0: [182 152 165 156 182 146 139 138 201 180 148 154 163 148 156 238]
1: [139 193 122 179 110 124 103 119 124 119 142 133 209 115 176 108]
2: [151 148 176 148 138 116 130 129 176 146 102 115 126 136 129 193]
3: [222  97 108  91 195 145 105 104 110 125 139 120 120 105 148 111]
4: [166 115 161 121 121 138 148 144 142 222  65 134 154 168 193 177]
5: [110  87 101 102  89 169 176 123  98 115  90 131  96 117 124 106]
6: [122 177 102 173 145 103  97 101 101 113 176  96 238 103 222 102]
7: [ 94 191  87 102 136  91  81  85  84  80 162 140  91  85  89  84]
8: [155 156 201 140 131 109 122 120 154 138 123 104 125 130 128 151]
9: [157 126 160 147 130 134 162 145 168 193  86 124 155 159 163 198]
10: [ 99  73 114  81  87  76  96  97  99  97  89  85  85 100  92 103]
11: [168 164 185 166 157 125 127 129 209 144 136 136 147 138 140 176]
12: [214  92 125  97 175 130 113 118 126 148  79 138 108 122 140 133]
13: [144 127 164 136 142 148 188 193 158 153 129 146 124 191 136 169]
14: [128 107 168 132 112 116 175 167 140 154 112 125 137 173 137 159]
15: [165 118 115 104 187 168 116 122 169 124  81 131 118 122  98 144]
16: [112 182 107 131 172 198 114 120 112 100 148 238  94 116  94 102]
17: [185 146 238 136 133  95 123 125 140 165 118 106 136 138 158 140]
18: [152 122 198 134 138 134 151 214 157 168 160 163 115 214 144 156]
19: [101 122  90 105 108 108 111  93  90  97 191  90 173  96 122  93]
20: [102 103  97 108  84  87  91  92  88  92 195  83 146  90  97  90]
21: [146  86 121 107 129 163 198 140 114 143  61 152  95 136 144 129]
22: [ 47  51  58  58  47  55  58  61  47  47 238  58  63  55  42  51]
23: [115 112 100 103 139 121 129 105 103 114 175  95 170 108 154 105]
24: [142 159 171 180 116 107 147 155 152 158  80 122 169 151 167 162]
25: [133 112 154  97 105 104 108 110 111 112 154  98  97 112 105 112]
26: [127 121 156 115 122 131 172 171 162 151 116 132 116 179 117 153]
27: [158 138 209 149 151 122 152 159 146 150 168 144 136 183 151 158]
28: [109 198 116 214 159 142 116 116 134 106 187 124 180 110 116 123]
29: [ 76  79  76  76 107 205  80  77  76  79 172 108  73  79  74  77]
30: [124 128 183 159  77  93 142 166 141 146  47 129 124 165 146 149]
31: [142 140 191 113 100  92 112 118 154 133  88 101 114 125 112 136]
32: [34 42 61 42 51 47 51 51 51 61 63 34 47 47 63 63]
33: [159 146 179 164 154 122 132 140 182 173 115 125 141 153 157 222]
34: [123 145 136 172 125 166 193 175 145 127 164 169 123 151 124 148]
35: [ 97  88 105 110  94 141 238 132 116 112  91 112  93 119 108 118]
36: [104 110 109 112 111 183 157 151 125 114  87 173 103 129  95 115]
37: [201 105  97  86 222 143  93  97 108 102 117 129  90  98 100 104]
38: [110 117 124 127 109 175 159 185 132 118 151 175 105 144 102 125]
39: [136 151 193 120 123 101 112 121 188 131  68 107 107 131 108 139]
40: [129 108 140 122 103 129 171 165 148 159  83 128 140 162 133 145]
41: [154 168 162 125 176 136 120 134 238 138 133 142 143 134 113 163]
42: [131 114 163 123 118 123 160 162 172 149 104 119 106 175 119 166]
43: [ 81 209  85 151 151 112  86  84  91  83 138 110 108  84  88  85]
44: [120 133 170 138 146 132 136 158 191 151 142 123 132 167 121 165]
45: [120 131 145 141 102 120 179 188 142 148  92 154 134 185 150 152]
46: [130 162 131 175 131 139 148 148 144 167  97 139 183 142 188 137]
47: [154 142 158 161 163 154 169 149 175 187 128 141 161 166 168 191]

[18 18 18 18 18 18 18 18 18 18 85 18 18 18 34 18] 32 22 10 29 20
[119  93 120 109  79 137 150 146 110 123 107 132  99 131 136 113] 5 36 40 21 35
[ 88 222  94 198 116  94  84  89  97  91 122 102 176  87  99  92] 43 28 1 7 19
[132 108 131 117 152 128 173 122 117 128 183 109 127 124 145 128] 23 25 14 34 26
[ 58  65  63  69  58  63  65  63  68  65 222  55  71  63  68  61] 22 20 32 29 10
[117 155 134 157 132 171 167 191 161 132 127 172 135 154 122 143] 34 38 13 45 26
[ 93 179 103 201  73 118 110 116 105 101  69 165 154 107 110 100] 1 43 46 36 28
[163 163 132 130 191 157 127 126 214 132 179 153 145 127 111 167] 41 11 44 0 15
[ 87 238  93 191 137  97  87  88  95  89 103 105 159  88  96  89] 43 28 7 1 19
[103 110 102 132 135 191 156 134 119 108 112 180 100 121 104 110] 36 38 5 21 16
[ 65  34  34  34 193  42  34  34  42  34  18  51  34  34  18  42] 32 10 22 29 7
[151 195 130 185 106  98 102 113 118 125  84 137 201 113 201 110] 1 46 24 6 8
[180  91 141  96  97 108 125 125 127 214  55 111 132 140 185 131] 4 40 12 9 30
[ 98  80 126  83  80  84 104 109 118 107 105  89  87 114  90 109] 10 25 31 20 5
[122 151 142 168 126 151 183 180 139 139 134 151 142 152 147 140] 34 45 13 14 26
[144 134 129 144 136 156 222 150 124 159 155 158 149 143 183 138] 34 13 47 46 14
[198  90 153 101  92  97 124 127 136 201  34 102 127 141 170 171] 4 9 40 12 30
[ 68  68  73  73  42  61  68  71  65  68 205  63  77  68  69  68] 22 20 10 32 29
[100 154  95 114 177 214 117 112 106  98 156 205  89 105  93  99] 16 36 38 7 15
[140 172 151 177 148 164 132 177 160 129 150 179 162 158 131 134] 34 44 27 46 11
[ 71  74  68  71  76 193  74  74  71  73 122 103  68  74  73  73] 29 10 5 20 25
[ 77  99  83  87  71  77  83  83  80  81 198  79 102  81  86  80] 20 19 22 10 25
[106 136 104 114 156 188 136 128 131 117  96 182  97 126 103 122] 36 16 38 15 5
[ 63  61  51  55  63  85  63  65  58  51 105  76  42  65  51  34] 32 22 10 29 20
[150 113 173 148 104 132 134 151 180 185  73 120 156 177 159 185] 9 4 24 33 40
[ 84 129  86  95 147 201  90  96  89  87 111 222  79  92  80  86] 16 36 29 7 5
[137 140 124 119 129  90 115 102 107 108 152  93  92 104 114 120] 25 23 20 19 7
[134 124 123 127 164 147 153 117 112 134 188 112 164 120 175 127] 23 19 46 1 3
[140 136 177 134 154 142 133 163 179 142 157 147 138 172 125 155] 44 27 13 26 11
[105 144 118 159  99 172 134 153 128 111 145 171 122 128 105 118] 38 36 34 16 5
[ 55  58  55  63  61  58  55  55  61  58 209  61  69  58  61  58] 22 20 32 29 10
[ 92  77 106  77  90  79  95  86 100  95  97  77  76  97  81 101] 10 25 20 5 19
[ 85  95  84  89  83  83  85  81  79  84 201  81 105  83  91  83] 20 19 25 10 7
[187 109 175 118 122 129 131 137 137 238 118 134 166 157 195 168] 4 9 47 17 33
[135 161 150 171 168 173 182 187 147 134 158 177 134 155 142 154] 34 13 47 27 38
[112 129 112 139 112 114 124 108 108 120 163  92 182 114 177 117] 23 19 1 6 20
[118  85 112  99  85 146 143 142 116 136  74 121 112 129 132 112] 5 21 36 40 35
